A single turn carries every row of the set below to another of its rows. Some are shown first; where does it send the rows asked next?
Peb: [  5  -5  -3   6   0  -1   1 -11  -2  -1  -1  -4  -7  -6 -19  -6   3  -4
 -13   1  -1  17   1   2  -4   1   5   2  -7   7   5   2   6   2  -1  -5
   9   3  -4  -1   1  -4 -17  -6  -4   1  -2 -17   3   0  -4 -11  14 -15
   8]
muba: [  1  -8   0  11   0   7  -2 -15   3  -2   8   8  -6   3   0  13  -1  -4
   7  -4   4 -29   1  -3  -6  -2  -3 -12  -2  -4  -6  -3   2   0  -5   6
 -13  -9  -4  -4  -8  -1 -16  -4   2  -4 -12   2   6  -1   0  10   5  -3
   0]
les: [ 14  -6  13  -2   0   2 -16  11   0   2   0   0  -4  -5  -5  -4   3  -3
  16  -2 -13  -8   4  -2  -6   2   3   6  10 -12   1   0  -2   3  -5  -1
   8  -1   0   1  14   4 -12   9   1  -2  -1  13   2   0  -2  12  -4  13
   2]
fetig: [  5  -8  -7 -10  -3  -9  -8   9  -5   2  -5  16  -1   2   6  -2   6  -1
 -16  -3   4   9   6  10   6   0  -2   6   5   3 -18  -2  -5  -2  -2  11
 -15  -8  -3  -4   8  -1  -1  -5  -3   0   2  -4   2   9   0 -10   1   7
   7]
Vazab: [ 13  -6  15  -6   1   0 -16   9   1   2   1   1  -9  -6  -7  -8   1  -2
  14  -1  -7  -7   7   0  -6   3   3   2   9 -17   1  -2  -2   6  -6   1
   7  -6  -2  -3  14   6 -11   8   1  -4   0   7   2   3  -6  11  -3  11
   5]
soki: [  6  -7  -9  -6  -4  -7  -5  10  -3   1 -10  13   3  -2   7   1  10  -2
 -14  -5  -2   6   3   5   5  -1   1  10   7   5 -20   2  -6  -5   0   6
 -16  -5  -3   0  11  -4  -1  -5  -4   2  -1   3   3   7   2 -12   3  11
   6]
seku: [  3  -7  -1   7  -1   0  -3 -12  -5  -1  -2  -5  -3  -2 -14  -6   3  -3
 -10  -3  -1  21   1   0  -7   1   5   3  -7   9   1   3   0  -1  -4  -7
  10   4  -4   0  -4  -3 -20  -5  -2   2  -3 -14   2   1  -2  -8  11 -14
   7]
palo: [  3  -7   6  -8   2  -2  15 -11  -2   2   6  10  -5   6  -2  -5   1  -1
   1   8  -2 -10 -11 -10  23   2   3  -2 -12   4  -1  -3   3   2  -8  -4
  17 -12   0  -7  -5  -1   5   0   9  -4 -17  -5   7  -3   1  16   9   6
  -5]
dama: [  1  -6   5  -5  10   1  33   1   3   3   0  16  -4  -8 -17  -4  15  -2
   6   1  -2  10  10  -6   7   0   7  -4  -9  -6 -15   2 -12   5  -1   0
  -2  -3  -2  -6   8  10  -4   1   3  -6   6  -9  -2   9  -4   2 -12  10
   1]
dobe: [  8  -2   4  -3   8   8  38   9   1   2   1  11   4  -1 -11   2  16  -2
   4  -1  -7   7   7  -1   4  -3   8   1 -14  -1 -14  -1  -8   1  -3   1
   2   7  -3   5   1   2  -4   5   3  -2   4   0   2   3   1  -1 -12  14
  -2]
dulo: [  5  -8  -5  13  -2   0   1 -10  -3  -2  -6  -5   1  -4 -12  -2   5  -3
  -8  -2  -6  20   0  -1  -6   0   5   6  -5  11   2   5  -1  -3   0 -12
   9   5  -2   3   0  -5 -22  -5  -3   1  -3  -8   3  -2  -1  -9  11 -12
   5]
lek: [  2  -5   8  -7  -2  -9  10 -21  -2  -1  -1 -16  -5  -3 -16  -2   2   2
  -4   4  -2  -3   2 -20   1   0   7  -3  -4  -1  -3   3   5   1  -2  -5
 -29  -4  -4  -1  13   4   2  -4  13  -3   6 -17   6  -2  -3   1   1   6
  -3]
mus: [  3  -5  10   0  -9  -1  15 -11  -1  -2   1 -24   8  12  -7   2  -2   6
  -4   3   0  -5   2 -13   4  -1   5   2  -5   3  -8   4   3  -7  -8  -8
 -17  -3  -3  11   8   0  -2  -3   2   6   4  -5  14 -11   6   2  -9   2
  -3]
gamig: [  3  -4  -1   9   3  14   3 -15   3  -1   8   3  -6  -2  -1  12   4  -4
   7  -9   0 -33   1  -7  -8  -3  -6  -8   3  -6  -9   3   2  -1  -4   3
 -10  -8  -6  -1  -1  -3 -12  -5  -8   0 -18   1   5   0  -1   1   7  -2
   3]
kubi: [  4  -6   0  12   3  10   0 -18   3  -2   5   6  -7  -5   3  15   4  -4
   9  -8  -1 -29   1  -6  -8  -2  -2 -11   1  -4 -10   1  -1   0  -4   3
 -16  -6  -5  -3  -4  -1 -17  -4   1  -2 -15   3   5   0  -3   6  11   1
   1]
noboz: [ 16  -4  14  -4   2   0  -9  13   5   1  -1   0 -14  -8  -8  -6  -1  -1
  13   3  -8 -13   6   5  -2   2   3   2   9 -15   4  -3   2   7  -3   2
   7  -5  -2  -1  19   6 -12   6  -3  -4   2   6   7   1  -7  10   0  10
   5]
pazi: [  9  -3   8  -4   3   1  19 -17  -3  -1   0   4  -3  -9   5  -3   9  -2
   7  -1 -10  -8 -13 -15  20   2   2   0  -9   2  -7   6  -5  -1  -8 -11
  12 -10  -1  -1   2  -2   5   0   4   3 -22   0   7  -2  -5  10  17  12
  -1]
pok: [  3  -8   7   1  -7 -11  17 -15   4  -1  -6 -16   1   5 -12   1  -5   3
  -4   8   1  -6   2 -12  11  -1   6  -1  -5   2  -2   2   5  -2   0  -7
 -25  -7  -1   2  16   6  -4  -8   6  -2   7 -11  13  -9   1   6  -4   0
  -3]
noran: [  2  -2  11  -8  -4   2   7 -18  -8  -1   4 -23   3   5 -12  -1   5   4
  -4  -3  -3  -1   2 -21  -5  -1   6   1  -4   2  -9   5   4  -4  -8  -5
 -23   1  -4   7   6  -1   5   0   9   5   2 -11   6  -5   1  -2  -4  10
  -3]
Nogiz: [  7  -6  -6 -11  -3  -6   0  13  -2   1  -5  13  -3   0   3  -2   5  -1
 -18  -2   5   2   5  12   8   1  -2   7   4   2 -15  -2   2  -1   0  12
 -12  -9  -3  -3  12  -2   2  -7  -9   1   1  -6   5   8  -1 -13   1   6
   9]
pez: [  7  -4   7  -2   7   3  40   6   6   1  -1  11  -2  -4 -13   0  12   1
   6   2  -2   7   9   1  12  -2   8  -3 -14  -5 -16  -1 -11   3  -2   0
   1  -1  -2   0   7   7  -7   1  -1  -4   6  -4   6   3  -4   2 -11   8
   0]
fot: [  6  -6   6  -5   2  -4  13 -16  -3  -1   3  11  -4  -3   4  -2   6  -1
   5   4  -9  -5 -11 -11  20   1   5  -3 -14   4  -6  -1  -4   1  -8  -6
   9  -9  -1  -5  -5  -1   2   0  16  -2 -17   0   6  -3  -3  17  17   9
  -4]
Kofe: [  5  -5  -5  11  -1   0   6  -8   2  -2  -7  -6  -4  -7 -16  -2   5  -4
 -13   0  -5  15   0   1  -2   0   6   4  -4   9   6   4   6   0   4  -9
   8   3  -3   1   4  -5 -20  -7  -7   1  -4 -12   4  -2  -3 -11  13 -13
   6]
Tuvad: [  8  -3  -9  -7  -3  -4   2  13  -1   2  -9  11   1  -2   6   2   8  -2
 -17  -4  -2   1   4   7   6  -1  -2  11   6   3 -16   3   0  -3   2   8
 -13  -8  -3   2  15  -5   1  -5 -10   4  -1   0   5   5   1 -16   3   9
   9]
Vedo: [  2  -4   2  -7  10   7  30   3  -2   5   3  15   1  -4 -17  -3  20  -3
   5  -3  -7   9   9  -9   1  -2   8   0 -10  -3 -13   3 -10   2  -3   0
   0   5  -4  -2   4   6  -2   5   7  -5   3  -6  -4   8   2  -1 -13  16
  -2]
zoki: [ -1  -6   0   9   2  12   1 -12   3   0  11   6  -6   4  -2  11  -1  -3
   4  -5   5 -33   3  -4  -7  -2  -6 -10   2  -4  -6  -1   4   0  -6   6
  -7 -10  -5  -3  -6  -1 -13  -5  -4  -2 -15   0   6   0   3   5   2  -5
   1]
Beli: [ 16  -4  12  -1   0   2  -9  16   4   2  -3  -2  -7  -6  -5  -1   1  -3
  13   1 -13 -12   4   3  -3   0   4   6  10 -13   4   0   2   4  -1  -1
   9  -2  -2   3  17   3 -14   7  -2  -3   0  13   6  -2  -4  10  -2  11
   4]
letud: [  4  -5   7  -7   4   2  22 -12  -1   2   5   5  -5  -1  -2  -6   5  -2
   2   3  -6 -13 -10 -15  22   3  -1   3  -7   1  -2   4   2  -1  -8  -8
  19 -15  -3  -3   4  -2   8  -1  -2   1 -21  -4   8  -3   0   9  10   6
  -2]

seku turns into dulo
kubi turns into gamig
pok turns into lek
Now these:
Vedo turns into dobe
fetig turns into soki
les turns into Beli
fot turns into pazi

A single turn carries every row of the set below to another of its rows. Some are shown first; where does it send the rows asked next?
benup: [ 3 14  5 -4 -7 -2 -3  3  4  4  6 -5  5 -1 -3  2 18  3 16]
seg: [  9   9  -9   1   3   7  -3   4 -15  -1   2 -10   0 -10   4   4 -13   2
 -18]
banip: [  7   9  -7   2   1   6  -3   6 -13  -2   3 -10   1 -12   3   1 -11   1
 -17]
dumop: [ 14   7   5 -14  -9  -6   0  -6   8  -4   1   2   5   9   4  11  10   3
   6]
Foz: [ 5 -1  0 -5  0 15 -4  7 -4  1  3  9 -7  2  2 -4 18  9 13]
zete: [  7  11 -14   4   1   3  -6   7 -14  -3   3  -6   8  -7   4   0 -15   3
 -15]
Sorel: [  7  10 -15   4   1   5  -6   7 -14  -3   2  -6   7  -6   5  -1 -13   3
 -14]
muva: [ 17  -2   2 -15  -7   3  -1  -3   4  -6  -1  11  -1  12   7   9   9   7
   3]
nerit: [ 2 14  6 -6 -3  2 -5  9  8 -6 10  5 -1 -3 -2  5 19  1 10]
nivi: [ 9 -1  4 -7 -8 -4 -7 -6  0  4 -5  0 14 12  1  9  4 -1  9]
tuku: [ 10   9   2  -6 -11  -5  -1  -7   5   5   0  -5   9   7   1   6  11   5
  15]
zepaf: [ 10  -3   2 -12  -2  11  -3   4   2  -7   4  15  -7   6   6   5  14   7
   4]
Namez: [ 0  9  7 -4 -7 -8 -9 -1  2  4 -1 -4 16  4 -6  6  9 -5 12]
zok: [  6  11 -14   4   1   5  -6   8 -14  -3   3  -6   8  -7   5  -1 -14   3
 -15]
dap: [  8  10  -7   1   2   4  -1   4 -14  -1   1 -12   3 -12   3   4 -13   1
 -17]
dedam: [ -7   9   6   0  -1   1 -11   8   0   3   5   1  11  -2  -7   0  14  -5
  14]
Pelof: [  9 -11   0  -9  -4   6  -8  -3  -6   2  -5   9   7  15   4   4   4   3
   7]
rab: [ 8 15  7 -9 -8 -6 -3  1 10 -4  7  2  4  2  0 10 15  1  9]
tel: [  6  11 -13   4   0   4  -7   8 -14  -4   3  -6   8  -9   5  -1 -14   2
 -14]
kab: [12 -7 -2 -9 -5 11 -1 -1 -4  1 -2  8 -5 11  6  0 11 11 10]
luse: [  8   9  -8   2   3   6  -2   6 -14  -2   2 -10   1 -12   4   2 -11   2
 -18]
Zuvot: [ -6  -1   5  -1   3  12 -12  13  -5   0   5   9   2   0  -4  -4  14   0
  12]
Viti: [ 4  6  5 -7  0 11 -3 11  4 -8  9 12 -6 -2  1  2 18  4  8]
zunal: [  2 -10   1  -5   2  15 -10   6  -8   0  -2  13   0   8   1  -2  10   2
   8]
tem: [-1  9  3 -3 -3  8 -4  9  1  2  7  3 -2 -3 -2 -3 20  6 16]
Lif: [  6  12 -14   5   1   4  -7   8 -14  -3   4  -6   9  -6   4  -1 -13   3
 -14]
tokim: [  6  11 -15   5   1   4  -7   7 -14  -2   3  -7   9  -7   5   0 -13   3
 -14]
lib: [ 15  -2  -1 -10 -10   1  -1  -8   1   3  -4   1   4  13   5   5  10   8
  11]
Ripu: [  9  10  -8   1   1   3  -2   4 -13  -2   1 -12   2 -11   4   3 -13   1
 -18]
Tur: [  7  12  -7   3   3   5  -2   6 -13  -2   3 -12   1 -12   3   3 -12   1
 -17]

zok turns into tel
dap turns into Ripu
kab turns into Foz
Now these:
nivi turns into Pelof
Viti turns into nerit

A single turn carries every row of the set below to another of its rows. Some are shown first; where does it send the rows asked next?
salo: [ -6  -5   2   8 -24  11 -29   6 -12  -4 -13  -4   7   3 -10   6   4  16
   6]
niso: [ -7  -6  -6  10 -14  21 -12   3  -6   1 -14  -1   4   9 -15   5  -4  18
   0]
Sisu: [-12  -9   1  11  -6  19  -8   9 -14   2  -2   2  -5   4 -14   3  -6   9
  -6]
nanar: [ 11  -1 -12   5 -19  -4   1   5 -11 -21   4  -2  14  -7   5   1  -4  10
   9]
mem: [  5  -7 -13   6  -8  -4  -1   2  -7 -16   3  -4  14  -5   1   0 -13  13
  16]
Zefe: [  4 -11   5  17  -8   7  -6   8 -16 -11   1 -16  -3  -9 -23  11   9  11
   6]
gebu: [ 12   0 -13   5 -17  -1   5   5 -10 -20   4  -2  15  -7   3   2  -6  11
  10]
pugol: [-11  -5   4   9  -5  20 -17   9 -15   0   2  -3  -4   0 -16   5  -4  11
   5]
Tadop: [  4 -10 -16   6  -9  -4   5   2  -5 -15   1   0  14  -2   2  -2 -13  12
  10]
Ripus: [  4 -13 -13   6 -15 -11   2   4  -7 -16  -1   3  15  -3   5  -2 -10  11
   4]
zedok: [  5  -8 -12   5 -14 -10  -7   3 -10 -19   2  -4  15  -7   4   0  -9  11
  16]
zem: [  4 -11 -11   6 -18 -15  -6   4  -9 -19   0   0  16  -7   7  -1  -7  10
   8]
Fedeg: [ 10  -3 -14   5 -18  -3   6   5 -11 -19   3   0  16  -6   5   1  -5  10
   4]
Vuvi: [ -7  -3  -2   9 -15  20 -22   4  -9  -2 -12  -6   5   4 -14   6   0  18
   9]
podor: [  3 -18   6  18 -16  -1  -5  10 -19 -10  -4 -10  -2  -7 -17   9  11   8
  -9]
sudo: [  3 -13   7  18 -14   1 -10  10 -19 -12   0 -14  -1  -9 -18  12  11  10
   1]
fug: [-13 -12   5  11 -13   9 -13  12 -17   1  -4   6  -3   2  -9   2  -1   6
 -13]
tis: [ 11  -2 -13   5 -17  -1   7   5 -10 -20   3  -1  14  -6   4   2  -6  10
   7]
vizan: [ -7 -11  -5  11 -19  15 -12   5  -9   0 -18   3   5  10 -10   4   0  15
  -9]
papep: [-11  -5   8   9 -11  12 -25  11 -17  -2   2  -4  -2  -3 -12   6   1   9
   5]
Gub: [ -7 -10   1  10 -26   8 -23   7 -12  -2 -17   1   6   6  -7   4   5  14
  -6]
Lak: [-12 -10   8  10 -17   7 -24  12 -20  -2  -2   2  -2  -1  -8   4   2   6
  -6]
vep: [  3 -14   2  19  -5  10   2   7 -14  -8   0 -13  -3  -5 -25  10   5  11
  -1]
lero: [ 11  -2 -12   4 -19  -6   2   6 -10 -20   3  -1  15  -7   5   1  -3  10
   6]
nup: [  2 -18   3  19 -11   4   4   9 -15  -8  -4  -9  -2  -4 -21   8   7   9
 -10]

nanar turns into tis
Gub turns into Vuvi
Now these:
sudo turns into vep
zedok turns into Tadop
Sisu turns into Lak

A single turn carries every row of the set below to another of its rows. Some are shown first; where does it send the rows asked next?
bula: [-10 -10  13   0  -6 -10   2   1 -17  17  11   1   3   7   6  12   1 -11
   8 -13   7  -5 -14   9  18   8  -6   7 -10  12   1  -9   0  20   4   4
  12 -21 -25  -1   8 -11 -10   4 -12  -2]
zinog: [ 10   1 -18  -3   1  12   0 -15  -8  21  -3  17   4 -12  -3   2  -3 -17
   1 -11   1  -5 -11  -4   2   8   8   8 -19   4   3  -1  -3  21   4   7
   4   1  -5   4  15  -9 -12  12  16 -18]
ner: [  6   2  20  11  -1   0   2   2   0  20  -1   1  12   0 -13  10  -3  -6
   1 -10  -8 -13   2   7  14   6  11 -11  -4  15   1  -6   2  20  -7   3
   2 -13 -10   6  12  10 -10  -4 -14  -8]
nite: [ -9  -9  -1   0  -7 -10   1   2 -15  25   9   4  -3   6   3  13  -2  -9
  14 -10   1   3 -20   8  10  13  -4   4  -6  19   5 -12  -1  18   5   9
   8 -19 -23  -5  14  -8 -14  13  -7  -2]
puneb: [  5   2 -15  -4  -4  15   5 -17  -5  20  -2  13   2 -16   5   4   0 -11
   7 -13   6 -12  -9   2  -2   6  11   2 -29  -3   3   8  -1  24  12   0
   8  -3  -6   6  10 -11  -5   7   6 -14]
ruba: [  1 -13  12  -9 -11  -1  -5 -11  -8  14   5  10 -14 -17   3   6  -7  -6
  16 -24   0 -13 -15   8   6  17   3   8 -16  19   1   1   9  29   5   2
  12  11 -14  -3  30 -16  -4   6  -3 -12]
mumev: [  1   4  17  11  -1   3   6  -1   3  28   1  -3  11  -4  -6   6   5  -7
   4  -7  -1  -8   7   1  16   0  10 -11  -1   6   1  -6  -2  14   4   2
   6 -14 -13  -3  18  12 -14   1 -15  -5]
gaf: [ -1  -8   3  -6 -18   3   4 -12 -17  34   4  16 -10 -17   1   8  -7 -15
  19 -19   0 -12 -12  10   2  12   4   9 -13  16   5   1  10  25   1   9
   8   4 -25  -5  33 -11  -8   8   7 -10]
Laval: [ -2  -8  10  -6 -13   7   2 -16 -15  32   3  11  -9 -18  -2  11  -3 -13
   9 -25   6 -12 -16   9   1  19  -5   8 -15   9  -3   4  11  20 -12  -5
  10   1 -16  -5  25 -11   0   7  -2  -9]
kaguv: [ -3  12  -2   4   3   5   9 -13   0  18   1  -3   2 -12   1  -2  -9  -5
  10  -8   4 -15   8   4   2  -9  21  -3  -6   6  12   4  -3   2   6   1
  -6  -3 -14  11  10  -3  -6   1   2 -19]
Kepad: [ -2  10   9   2   7   5   0 -15  -4  22  10  -5  -1 -14  -9  -9 -11  -7
   9 -10   1 -18  -2  11   3  -3  21   2   2   7  10   9  -2   7  -4   4
  -5  -1  -6  14   8  -1 -10   5   0 -17]
gobe: [  2  10  -2   3  11  -1   2 -13  -4  23   8  -2  -2  -9  -6   2 -12  -8
  16 -12  -4  -8   6   4   7  -7  18   6  -5  14  18  -3  -9   0  -1   6
  -7  -4 -12   9  15  -3 -13   5   9 -14]
Vuzar: [ -3 -13   8  -8 -17  -1  11 -10  -8  29   5  14 -14 -20   7  11   1 -13
  11 -25  11 -14 -10   9  -4   8   0  13 -17   9   0   6  11  23  -2   9
  11   2 -14 -12  19  -5  -4   4   3  -8]
taber: [  6   6   9  -3   4   0  -1 -12  -2  13  10  -2  -2  -9  -1  -2  -7  -3
  12 -10   0 -15   4  10   5  -5  25   5  -9   9  16   6  -7   2   0   1
  -7  -2  -8  16   4  -3  -7   2   6 -17]
situb: [  3  -2  15  14   0  -2  12   5   4  22  -1   0   8   1  -9  11   2  -8
   2 -15   0  -8   1   5   8   4   4  -4  -1  17   2  -2   0  17  -5  12
   3 -12  -5   2  10  13  -8  -7 -12  -1]
Muso: [  1   6  16  11   1   0   2  -1  -4  28   5  -6  12   2 -17   9   2  -7
  -2  -8  -5 -13 -10   5  14   7   8  -6   4  10  -1  -5  -5  21  -5   4
   4 -11  -6   3  13   9 -12   2 -15 -11]
Disi: [ -3 -13  15  -1  -3 -13  -7   1  -7  11  10  -2  -5   1   3   8  -5  -2
   7 -14   5   5 -18   3  13  13  -8   6  -5  19   3 -10   2  19  11   0
  12  -7 -18  -2  18 -12 -11  10 -12  -4]
kamen: [ 10  -1 -10  -5  -5   2   4 -10  -1  18  -8   8   0 -17  -1   6  -3 -12
  -2 -17   7  -7 -12  -4 -15   3  12   9 -20  -4   5   3  -3  20   5   5
   5   4  -3   3   6  -9  -8   2  13 -14]
bisip: [-12 -12  10   2  -8 -16   7   2 -14  21   5  -1  -1   0   6  11  -1 -12
   9 -20   7  -5 -13   5   5   5  -8   8  -9  11   0  -8  -2  15   4  10
  15 -16 -22  -8   8  -8 -13  -1 -13   4]
fozo: [  0   9  10   6   5   0   2  -9   1   5   8  -5  -7 -15  -6   1 -15  -7
   7 -11  -2 -12   3   1  13  -5  16   6  -9  16   5  -5  -2   2   8   0
  -2  -1  -5  15  14 -11 -11   0   1 -25]
Fipiv: [  3   2   8   6   5  -2   6  -7   2  17   6  -5  -1 -13  -5  -5  -2 -11
  12 -17   3 -14   6   6   0  -5  25   7  -8   8  12   6  -8   1   3   8
  -2  -4  -5  11   6   0 -12  -5   7  -8]
bigap: [  8   3  -6  -3   0   7  -2 -12  -2   4  -1  10  -2 -17  -3   6  -8 -10
   3 -16  -1 -11 -16  -2   5   9   9   8 -23   8   0  -2   0  27  12   2
   7   7   1  11  14 -17  -6   4   5 -24]
Fik: [  6   4 -10  -6   2  11  -4 -19  -9  22   3   5   1 -16  -6   2 -11 -13
   1 -15   7  -7 -20   3  -5   6   6   9 -20  -5   6   8   0  23   2  -6
   5  -2  -4   9   5 -16  -8   8   8 -12]
Satig: [  4   2  13  11   3   2   1   2  -3  30   5   7   8  -6 -12  10  -2  -9
   8  -9 -13  -1   1   3  14   7   6 -10  -2  17   5  -8   4  17  -5  10
   2 -14  -7   1  21  14 -17   5 -11  -5]
Geleb: [ 14   0  -6 -12  -3   8  -6 -15  -6  17  -4  12   3 -16   0   4  -5 -12
  -2 -12   3  -9 -12  -2  -2   5   9   9 -24  -8   2   2  -2  26   4  -3
   8   3  -6   2   7 -11 -10   8  11 -15]
lopo: [ -8  -8   9  -1  -9  -8   4   0 -11  24   7   0   2   6  12  12  10  -1
  12 -12   8   2 -13   6  11  10  -7   0  -5  11   5  -5  -5  14   8   3
  10 -15 -25  -6  15  -3  -3   8 -15   1]
Tedi: [ -3 -10   4  -9 -18   3   2 -13 -13  29  -4  11  -8 -16  11   8  -1  -6
  19 -24   3 -14  -9   9  -3  16   2  -1 -19   9   2   3   6  21   1   0
  12   3 -25  -8  27 -10   0   4  -6  -2]
pap: [  6   1  25  11   1  -1   0   2   6  14   7  -1   1  -6 -13   9  -8  -5
  -1  -9  -3  -2   0  -1  21   4   2  -3  -1  19  -1  -8   7  16   4  -1
   6  -8  -6   2  22   5 -14   2 -12 -14]
Gini: [ -3 -11  13 -13 -17   1   3 -12 -14  26   2  14 -10 -16   8  11  -7 -11
  11 -19   8 -15  -9  11   4  10  -3  10 -12  11  -1   1  14  25  -8   0
   8   4 -25  -9  24 -10  -1   5   2 -12]
Kiruk: [-11  -6  16   2  -7 -11   2  -4 -23  27  13  -4   0   2   0  12   5  -8
   8 -17   4  -5 -21   7  13  12  -8  10  -4  11   3  -7  -5  11  -2   2
  11 -15 -23   1  16 -11  -6   5 -12  -6]

bisip turns into Fipiv
taber turns into Gini
Now these:
Kiruk turns into Kepad
lopo turns into kaguv
nite turns into gobe
bigap turns into Disi

